rotation ticks, each row followed by its count of ticks:
The counts run from 0 to 411.
[ -3  49  10 -11  20   2  -4 -14 -46 -25  62 -14  19  20  39  -8  12 -32
 -25 -26 -12   8  33  10   5   4 -14 -31 -13   4   1 -24 -28  58 -49 -47
 -52  27 -42  19  13  14 -12  37 -15   9 -10 -15  -4  18  15  20  22  41
 -20  18  -4 -14  13 -14 -18  29 -61  31   9  24 -12 -10 -36   2   3 -28
  -4 -34 -11  12 -22 -12  -1  23  14  21   6  -4  12   4 -41 -19] | 383
[-37  33 -29  -7 -23  10 -17  -8 -36 -23   5  58  24 -15  14  59 -11 -39
 -19 -40 -65  32  -5  -9  17  22 -24   9  19 -27  27 -29  11  38 -18 -23
 -21  48 -34  14  25  37  -9  -1   3  16  13  24   3  21  15  16  11  33
 -22 -28 -21  -6 -27 -31 -12  17 -14  -8   3  67  -3  19   6   7 -35   7
  19 -17 -27 -49  -8  18 -15  31   0 -31  12  21  27  22 -55   2] | 336
[ 12  19 -19   8  -6 -12 -12 -20 -29  10  18  21  -8  -4  38  33  -5 -39
 -23 -49  -6 -26  40  -5  -1   3 -31  -2  27  -5  34 -23 -23  30  -3 -25
 -13  50 -30  18  42  58 -54  27 -27  -6  11  30  10  15  18 -11  -1  13
 -27 -56  31  -6 -58 -43   1  15 -11   4  25  -1 -16  28  34  -3 -25  19
  15 -32 -32 -15 -10  41  10   8  27  -5  11  22  16  11 -44  12] | 331
[ -7  50 -10  -3  52   8  -4   3 -34  12  28   9  27 -21  49 -30 -12 -51
 -60 -22 -33 -14  17 -13  -3  18 -24  14 -32  -1  37 -19  -7  62 -19  -7
 -50  19 -50 -16  26  45 -37   7  13  37 -38  -1 -32  20 -12 -14 -31   1
 -47  10 -38 -31 -15 -29  -8  32 -11  10  15  17  42  10 -22  21  -6  12
 -15 -10 -18 -17 -12  -6  20  30  33 -12   7 -10   6  57 -39   5] | 141
[  6  25 -14 -25  13  -7 -20  -6 -28   9  14  -1  -5  11  25  22  14 -33
 -52  -1 -22   8  38   8 -17 -14 -59  -4  11  -3  49 -21 -32  58 -41 -13
 -17  27 -31  12  28  13 -48  31  18  -9   8 -23  65  24  17  51   7  -4
 -30 -11  -1 -10   5 -51 -39  49  -6  -7  21   9  -4  37 -20  -4   2   5
  33 -61  -6  -8  16  -2  45  59 -20 -10  -1  -5  16  19 -51   4] | 191
[ -6  27 -16 -37  -3  21   2 -23 -55   7  28  27   6   9  39  67  24 -42
 -17 -30 -51  17  15   2  12  -7  -7 -11 -11 -24  12   3  -5  43 -42 -11
 -49  50  -9 -24  10   9   6  12 -18  15  -2  13  35  -5  27  19 -12  31
  -9  -8  -2  -6 -21 -41 -54  20   0   0  71  61 -18   6  30   0   4 -18
  48 -25 -12 -19  -3 -10   6  49  -6 -14   6   2   5  39 -43 -10] | 77
[  6   7  -9  -3 -13   1 -23 -11 -41 -18  39  40  20 -16  15  16 -12 -48
 -23 -45 -38  13 -15 -17  31   1 -26   2   8   5  28 -27 -21  44  -6 -41
 -28  45 -29  12  29  51 -38  10   1  46  -5  33 -32   3  -6  -4 -20  11
 -34 -19  -8   8 -43   0 -14  21 -19   4  -7  17 -13   9   8  14 -12  30
  -3 -11 -26 -20 -33  29   3 -20  13 -19  32  25  28 -21 -76   5] | 327
[-13  11  -5 -31  13 -16 -31  12 -50 -48  41  15  -6  -7  34   6   5 -49
 -34 -23 -34  34  27  -6  17  19 -37 -20 -13 -12 -20 -20  -3  61 -62  26
 -47  13 -44  16  20   5 -35   4  -6   2 -22 -42  10  46   4  73  18 -15
  -3  -2 -36  16   0 -39 -60  24 -13  -2  21  12 -22   4 -11  19 -12   1
  -8 -14   9 -35 -23 -50  -9  24 -13  -3 -22   5   3  14  -8   5] | 264
[  0  23  32   5  20   4  14  16 -48  20  51  28  -8   0  60 -15 -14 -59
 -30 -24  13  57  18   2   8   0 -39 -14 -45  -7  -4 -36 -21  45 -32  24
 -31  31 -37  10   6  45 -25 -25 -20  26 -21 -24 -15  15   4  20  29   8
 -26  -8 -25 -23  -3 -29 -49  65 -29  17  14  23 -28  22  -3   6 -10  -6
  -7 -16  -8 -29 -24 -43  17  19   3  -9  -7 -16   5  16 -28 -24] | 2
[ 36   7  10 -32  27  -9  -7  -6 -25  -3  25  52   4 -36  48 -19 -23 -41
 -58 -33 -43 -12   1   6   7   2 -26   9 -34  24   6 -36 -13  21  -8   8
 -33  22 -46 -11   0  36 -31  27  11  31 -29  32   4 -11 -12   0 -34  16
 -56   8 -21 -23 -25   3 -24  29   3   8  36  -6  18 -19 -11  15   7  31
   1 -14 -32 -19 -17  -3  46  19  51 -11  38  12   0 -12 -78  25] | 56
[ 23   9  26  25 -34  20   0 -23 -39 -25  23  37  25   1  36  15   7 -34
 -17  -8 -42  33 -18  18  32   3 -62 -20   1   7  17 -24 -31  51 -40 -11
   7  20 -50  19  38  39 -26  20  -1  23  -4   4  -3  21  15  18 -11   4
  -3  -3   1 -46 -51   2 -30  33 -24   7  18 -10 -45  42   3  -2   6  33
  -5 -57 -52  20   4  -7  -1  25 -27 -35  17   0  40  18 -52 -15] | 188
[ 31  58  14  -7   2  12  -1 -34 -51   7  17  45  -3   6  52  13   7 -36
  -7  -7 -22  40  31  26 -20  -8 -11 -40   4   9  37 -38 -13  54 -16   2
 -17  18 -62 -25   3  14  -1   4 -19  26 -19 -11  40  34  40  30  28   6
 -20  23 -11 -63  -9  -4 -44  14 -45 -19  40  29  -9  -6  15 -10 -18   7
   9 -26 -31   5   1 -15 -12  21  17 -16   4 -22  -7  53 -22   5] | 38
[ -8  17  24 -41  39  -3  -5  17 -35  -9   9  21   5 -30  27   5 -24 -50
 -46 -27 -14  -1  21 -18  25  -6 -20 -25 -31 -10  23  -4   8  63 -20 -10
 -31  24 -26  27  47  47 -49  -8  40  37 -21  19   4  37  -5  17   9  18
 -37  11 -30 -19 -21 -55 -10  19  10   2   1  10  11  19 -24  22 -16   7
 -14 -31   4 -46   4 -11  35  36  35  -4  -2  -3  20  33 -46  26] | 364
[ 12  44  -4 -31 -14 -15 -16 -15 -32   2  -2  37   8   2  56  12 -11 -32
 -16 -26 -41 -12  25  19  -9  29   4  -4 -10  -6  30  10   3  39 -39 -10
 -38  15 -53 -31  16  20 -19  20 -18  36 -16  21  39  29  47  19  10  13
 -33 -31  -8 -58 -30 -36 -10  26 -15  28  40  24  22 -29  -8 -37 -23   7
  -5 -30 -46 -29   8  33  -4  27  23   1  35  14  14  47 -34  22] | 28
[  6  27   0 -32  29 -34   9   0 -38 -20  21  23   9 -22  58  -6 -54 -55
 -59 -23 -17   0  30 -38  12   6 -37   1 -10  28  20 -16  -2  36 -45   9
  -7  10 -20  19  20  33 -64  25  13   5 -21  -2   6  10  -6  24 -11  -2
 -29 -29   6  -3 -44 -55 -11  46  18  41   6 -13  15  13 -10  12   6   6
  -3 -37  -8 -34 -13   3  33  30  17   7  19   9   3  34 -10  31] | 101
[  5  18  14   7 -29 -16 -13  -8 -35 -10  17  26  35 -22  42  37   7 -66
 -42 -13 -48   3  39   2  28  27 -27  14 -31   5  -2 -60  12  37 -26  -2
 -41   8 -34  43  74  38 -17  23  29  16  -2  55  26  32  10  16 -13  -4
 -19 -33   4 -18 -14 -14 -12  16 -29  22  22  -3  42   6 -36   0  -3  10
 -33 -36 -24 -15 -23  45  10  22  22   8   3  36  11   0 -24  29] | 20
[ -4  55  -6 -32  14 -30  10 -23 -46 -45  -3   1 -17 -10  23  37  -8 -32
 -25 -35 -19  11   4  19   4  12   0   1   1 -27  19   3 -22  34 -45  -7
 -47  33 -34  -2  19  13 -26   5  20  19   5  10  31  -4  32  42  35  24
 -27 -17 -13 -13  -1 -52 -39  24 -17  15   4  29  -5   2  -8 -24 -24 -48
  26 -12 -45  -9  -8 -10 -28  26  -4  10 -21   4 -24  13 -59 -12] | 385
[  5  10  10 -30  27  16   4   0 -48   3  27  68  22 -39  37   0 -36 -54
 -33 -24 -15  10  -4 -32  51 -26 -24 -47 -12  -1   3 -16  -1  39 -23 -15
  -7  29 -24   8   5  42 -27 -24  25  23 -40  21 -15  10  -8   6 -10  17
 -37   7 -28   1 -36 -28 -19  22   6  21  13  -5 -14  26   5  54 -13  22
 -13 -17  22 -44 -25 -27  44   0  21 -13   5  15  18  12 -54  10] | 96
[ 10  28  23 -17  14  -9 -10 -14 -49 -45  27  65 -15 -27  38  48 -19 -57
  -4 -42 -11  45  -6   6  39  -5 -25 -23  -2 -12   2 -44 -29  46   2  20
 -24  33 -27   5  -7  55  17  -3   0  30 -21  30  -2  -6   9  25  11  19
 -16 -21 -11  -9   0   4 -30  32 -34 -13  23  15 -20  -3  -3  -9 -12  -7
  19  -1 -17 -30 -48  -5 -48 -13  22  -9  26   4 -23   4 -31  15] | 84
[ 21  30  11  -1  16   0  11  34 -46  -4  35  22  14 -40  28  16 -16 -44
 -19 -11  18  50   0 -11  29  -3 -24 -49 -14  -2   5 -33 -15  59 -17   4
 -41  41 -16   9   6  31 -14 -27  15  37 -33 -10  23  26  16  33  30  20
 -14  38 -18 -35   6 -15 -55  39  -7  18  -5  28  -9  -8  -7  22   4 -16
 -13 -21  14 -32 -14 -29  -8  39  28   3  -5 -37  -7  -8 -29   3] | 354
[ 46   9  26   1  -1 -20  10  -1 -56  33  17  30 -15   7  49  19   4 -41
  -7 -21   3 -18  42  -8 -12 -15 -52   1   3   3  31 -23 -10  25 -44  -5
 -24  30 -49 -11  29  41 -38 -14  -9   9 -14  25  32  17  42  -1  12   6
 -43 -26 -10 -47 -61 -19  -9  23 -28  25  10 -18  19  24   0 -13 -28 -10
  -7 -30 -19 -13  -8   7  34  21   1 -27   4  -8  18 -22 -53  13] | 18
[-15  28  -7 -41  22  13   7  23 -49 -49  44  29   6 -28  35   5  -5 -43
 -23 -63 -15   5  26 -18  23  35  -6 -27 -26  -7 -17 -16  15  52 -52 -16
 -39   8 -42  43  15  35 -17   4 -16  12 -17   9 -38  38   3  22  18  34
 -21 -21 -35  22 -19 -20 -10   6 -19  33   8  44   7 -18  -8  21  -9  -8
 -15 -29  22 -47 -47 -23 -24 -12  22  -3  -1  28  30  -4 -27  19] | 254
[ 20  -1   2 -18  21 -32 -12   9 -58 -31  49  28  -2 -15  22  21 -23 -47
 -42  -6  -7  -3  18   0  26 -25 -57 -27 -18  -4 -11 -38 -12  52 -31   1
 -12  15 -41  29   8  44 -25  42  -4   0 -32   6   1  35  11  45 -11  -5
  -6 -30   0  -2 -27 -38 -74  34  11  18  30 -49 -31  12  21  14  21   0
 -12 -42  14  -6 -36 -30 -24  36  -1  28 -26 -19 -20 -26 -10  27] | 90
[-12  18   7 -37  35  20 -18   5 -47  -5  28  59  -4 -17  56 -26 -11 -55
 -30 -18 -24   3  26 -10  21   3  -3 -12 -24  25   4 -30   6  44  -5   6
 -15  11 -46   5  11  31 -32   3  20  18 -18   9 -38   8 -25  16 -23  10
 -39   7 -14  -6 -35   7 -13  21 -19  -1  37  16  10   9  20  47 -13  31
  -2 -29 -12 -16 -36 -33  44   9  27 -22  15  13  13  31 -43   8] | 408
[ 19  24   2 -12  24 -18 -13  -4 -54 -10  42  30  18 -10  52  -5  -2 -39
 -60 -11 -13  -7  11  -1  15  16 -26 -28 -73   6  -2 -50  -5  35 -26  10
 -46  11 -46 -13  15  21  -6  32   7  29 -22  27   2  22  -2  31 -27 -14
 -18 -10 -20 -37 -20 -21 -64  15 -14  42  26 -20  11 -29  -9   2  -1 -24
 -26   5 -11   4 -37 -11  13  16  14  41 -27 -13 -43  13  -2  27] | 130
[ -5  18 -30  -8 -12   0 -11 -23 -72  -8  36  41  -2   1  19  72  20 -39
  -5  -2 -31  36  15  13  -7 -25 -28 -36   3 -33  13 -23  -1  49 -11 -26
 -12  52 -31 -10  12   8   6  22  -6   5  -6  -9  16  24  46   6  16  37
  -4  -6  -1 -22  -2 -25 -58  13 -25 -12  45  16 -47  17  47  -5 -10  -7
  44 -37  -4   5 -11 -14 -17  38 -12 -13  -4 -35   7  20 -41 -13] | 78
[  3  33  -1  14  46 -11   3 -15 -69  17  36  22 -11   1  44   5 -12 -48
 -14 -28   1   5  35 -23 -26  -9 -41   5  18 -12  40 -56 -31  41 -22 -35
 -36  42 -41 -18   4  43   6  -6   6  33 -20  13  -4  24  28  23   5  33
 -34 -17   4 -26 -26 -35 -12  34 -17  13   4 -20  20  12   6 -21 -20 -38
  23 -13 -11   1 -32 -10  21  31  35 -23  20 -39 -10 -18 -48  -6] | 241
[-11  19   0 -10  25  28  -4  -8 -33 -38  41  37   3 -13  41 -12  -6 -32
 -21 -24 -14  28   2   5  -4  -1 -20 -40 -40  -7  26 -27 -28  58 -22   7
 -34  39 -35  11 -19  39 -27 -13   4  42 -16 -37 -16   9  -7  15   8  20
  -7  27 -32 -26 -30 -28 -35  48 -22   3  31  35 -13  11  10   9  -6  21
  -4  -4   8 -35 -10 -47  23  25  34 -15  20 -32  23  27 -47 -32] | 225
[ 21  27  20 -30  51  -6   2   4 -30   9  13  36 -41 -36  46  42 -33 -68
 -27  -9  10   6  39 -10  24 -11 -32 -28  -1   4  27 -38 -17  65   3  39
  -5  45 -16   4  12  48 -29 -19 -24  29 -44  20   4  16   7  22  -5  12
 -19 -14   8  -5 -20 -32 -27  18   3 -13  22 -10  11  15  20  12  -5 -14
   7 -12   8 -40   0 -13  28  12  34 -21 -11 -12 -11   7 -29  46] | 92
[  1  52  -7  12   8  -7  -9 -50 -50 -32  21  20  30   3  33  43  16 -22
 -15  -2 -46  26   9  36  29   2 -12   9   4  -3   5 -32   3  38 -37 -48
 -42  13 -61   1  25  13  10  21  31  24  12  26  29  39  35  24  -1  24
 -13   0   4 -43   6 -12 -22  20 -10  16  11  35  26  19 -19 -15 -28   3
  10 -37 -49 -10 -15   8 -24  31   7  31  39   7 -28  51 -35  -2] | 381
[ 25   8  37   3 -13   4  -1 -10 -74 -19  15  35 -18  12  53  23   0 -37
  -5  -7 -16  23  12  13  19 -18 -52 -17  21  11   2 -71 -34  31 -18   0
  -9  22 -42 -14  34  29   1 -34  22  26  -9  23  32   6  22  35  11 -31
 -28  -8 -14 -12 -26   7 -14  27 -36   8  22 -47  -9  26 -18  14 -27  18
  -9 -29 -34  20 -16 -14  11  17 -24  -6  -9  14 -15 -11 -47  21] | 277
[ 23  29 -12 -13 -12 -24 -23   2 -53 -33  37  20  37 -18  28  22   5 -14
 -32 -30 -35   8 -14 -11  55 -17 -34  -7   2   0 -14 -25 -14  54 -45 -58
 -18  10 -36  14  16   7  -8  53  20  14   8  17  31  14  22  44   6  27
 -29  -1 -15  -9 -17 -14 -56  48 -22  28  17  -5 -34  -5 -30   1  21   4
   2 -33 -17 -10  -7  16  11  47 -16  31  20  13  13 -29 -56 -11] | 199
[  4  43   7  -2 -10  20   2 -10 -67  15  27  -3  30  29  53  17  16 -27
 -27 -31 -25 -28  47 -12 -11  -6 -13 -21 -25  -3  28 -15 -11  76 -52 -32
 -36  26 -29  -2  47   3 -24   0 -32   9 -21   6   5  19  44 -11 -18  37
 -48   0 -15  -9 -25 -22   0  10 -53  11  18  11  -7  16  -2   3   6  -1
  -5 -23 -10  -3  10  -4  36  11   8 -20   9   8  35  25 -77   1] | 290
[ 38  11  41 -31  20 -23  -1 -21 -23  19   1  37 -19 -17  43  44 -10 -59
 -37 -14 -13   2   9  -8  -6 -22 -20 -38  -1   1  35 -15 -21  52 -13  21
 -12  41 -40 -19  18  40 -34  -1  12  41 -35  26  36  17   9  29 -18  -3
 -24 -33  15 -39 -10 -50 -41  11  30   1  33  -1   4  19  14   0   5  18
  -6 -25 -31 -20   7  19  23  11  40 -19  -7  -7 -13  20 -37  24] | 360
[ 13  38   2   6   2  23  16  -4 -33   6  24  36   7 -13  56  24   4 -28
 -18 -14 -15  44  18  -2  14 -41 -42 -23  -3 -12  31 -43 -42  48 -26 -31
  -8  41 -32   0   2   1  -9 -26  21   9   6  -5  40  -1  18  32  14  27
 -37  42 -18 -11 -14   2 -24  49 -30  14  12  31 -12  14 -19  10 -27  -4
  20 -22 -19 -18  -7 -22  48  48  -4 -10  20  -6  16  12 -78  16] | 196
[-21  18  -2 -15  -6 -23 -18 -12 -34 -43  22 -26  18   9  40  13   3 -36
 -55  -4 -58   9  20 -23  17  29 -36  11 -26  -8  14  -5  -5  54 -51 -21
 -47  10 -39  34  49  16 -43  40  23  28  -6 -19  11  28   1  24   2  12
 -22 -19 -20  -6 -11 -32 -31  31  -8  37   9  15  23  16 -34 -10  11   4
 -22 -46 -36 -18 -13   1  29  60  30   1   8   9  16  15 -33  15] | 373
[ -6  46   0 -21  38   3   6 -26 -34 -16  19  31 -28  -6  51   4 -31 -34
 -33 -19  16 -17  39  14 -22 -20 -14 -30 -32   6  41 -14 -24  62 -13  22
 -13  26 -45   8 -16  42 -40  16 -33  23 -12  -7  10  29  31  11  25  15
 -19   1  11 -40 -43 -43 -30  32 -16 -11  26  10  -8  28  30  14 -25  13
 -12 -24 -18 -14   8 -16  15  28  36   1 -12 -33   2  43 -21  13] | 221
[ 36  44 -10 -19  13  -4   8  -4 -54  -9  26  -7  16  -4  48   7  -4 -21
 -23 -35  12  -6  18   6  15 -21 -36 -34 -15  -3  29 -24 -29  42 -48 -56
 -18  26 -33  26  10   3 -37  38 -11 -20  12  15  45   8  21  24  29  25
 -40   2   5 -10  -7 -24 -43  29 -23  27   6 -13 -21   4 -19  -2  18 -16
  11 -35  16  -6 -11  -6  28  65 -13  28   9  -6  19 -40 -70  11] | 200
[ -3   7  13  -7  -4   7  -6  -8 -49 -57  41  18   2  11  30 -39 -21 -48
 -38 -41 -30  12  -7  17  -1  29 -56  -5 -17  13  10 -22 -34  51 -39 -23
 -44  26 -51  29  34  53 -49  24 -10  25  -4 -24 -41   3   8  19  19  -5
 -31 -22 -34 -10 -43   1  -4  14 -52  28  -6  15 -19  14 -11  30 -30  29
 -10 -17 -46 -13  -5 -11  -4 -13  -2   0 -20  10  34  -5 -41 -17] | 144
[ 13 -15  37  29 -16  -5 -22  -1 -56 -34  22  28   0 -32  30  31 -14 -40
 -30  22 -26   6  21 -21  18  -5 -59 -37 -26  -4  -6 -50 -17  61 -22  -4
 -15  27 -39  15  43  54 -14   1  20  53 -27 -13  16  41  27  20  -8   2
  -6  -8 -11 -41 -23 -26 -50  22 -22  16   2 -39   4  19 -15   8   0  23
 -39 -23   3 -11 -15 -10   3  38  35  -6   5 -20   8 -16  -9  25] | 362
[ -2  26   3   3  22   4  -7 -38 -74   0  11  35   5  18  44  63  18 -21
 -14   3 -16  -3  -2  30  -8 -19  -6  -5 -36 -28  10 -25   3  34   7 -15
 -47  37 -54 -35  24  15  12  -9   5  40 -11  23  28  14  54  19   6  26
 -12 -10 -28 -47  -5 -29 -47  22 -40   3  35   7   3  11   7  -4 -12 -35
  20 -12 -28  27 -25 -15   4  32  -2  -6 -18 -29  -2  22 -46 -11] | 390
[  5  38 -13 -25  -4 -28  -9  32 -38  14  43  22  23 -26  21  -2   1 -28
 -48 -43 -54   7  14  -1  26  22 -28 -18 -12  12  -7  -3  34  73 -39   7
 -49  25 -38 -17  12  27   7  21 -12  16 -38  23  -3  32   7  20 -17  13
 -39 -24 -29 -14  -5 -30 -60  28 -16   5  28  27   9 -43   9   2  31  -1
  28 -15  27 -21 -34   7  -7  21   6   4  12  -6   7  -1 -35  15] | 170
[  3   9   2 -19 -14 -16  -7 -12 -67 -48  13  34 -12 -19   4  11 -24 -65
 -35 -13 -18  -5   9 -22  -3 -16 -49 -20  36 -24  26 -31 -23  64 -24 -37
 -21  24 -45  27  34  32 -47 -13  31  59   1 -18  29  42   9  23  28  -2
 -21   1 -26 -16 -52  -7 -22  -7  -8   3 -13   6  12  -6 -19  14 -28  29
 -17  -8 -30 -30  -3 -17 -14  17  30 -10 -13 -25  15  -8 -47  21] | 366
[  7  23  -5   1  20   2 -11  26 -28  20  30  27   1 -29  25  -2 -25 -51
 -41 -13 -43  22   3 -25  12   2 -54   6  -7   7   2 -33  -3  32 -45   1
 -58  19 -34   7  31  33 -20 -28  27  32 -33   5  10  19  -5  44   3  23
 -39   5 -44  -4  -4 -32  -6  57  -6   6  -4  26  25   1 -28  12 -14   4
  13  -8  17 -40 -10  -2  24  38  20 -25   9   5   7   6 -50  14] | 12
[ -4  26   2  13  13  20  10 -20 -54  23  24  44   8  25  54  42  20 -63
 -17  -2   3  30  55  -6 -13  16 -17 -34 -13   0  36 -25   1  57 -47  10
 -28  44 -45   8  47  29   1 -11 -29  30 -25  -7   6  37  24  10   8   8
  -4   3   0 -37 -31 -28 -39  11 -32  26  13  26  -6  11  25  -9 -10 -15
  -3 -17  -9  12 -23 -24  -9  23  -3 -13 -31 -36  17  67  -1  -5] | 261
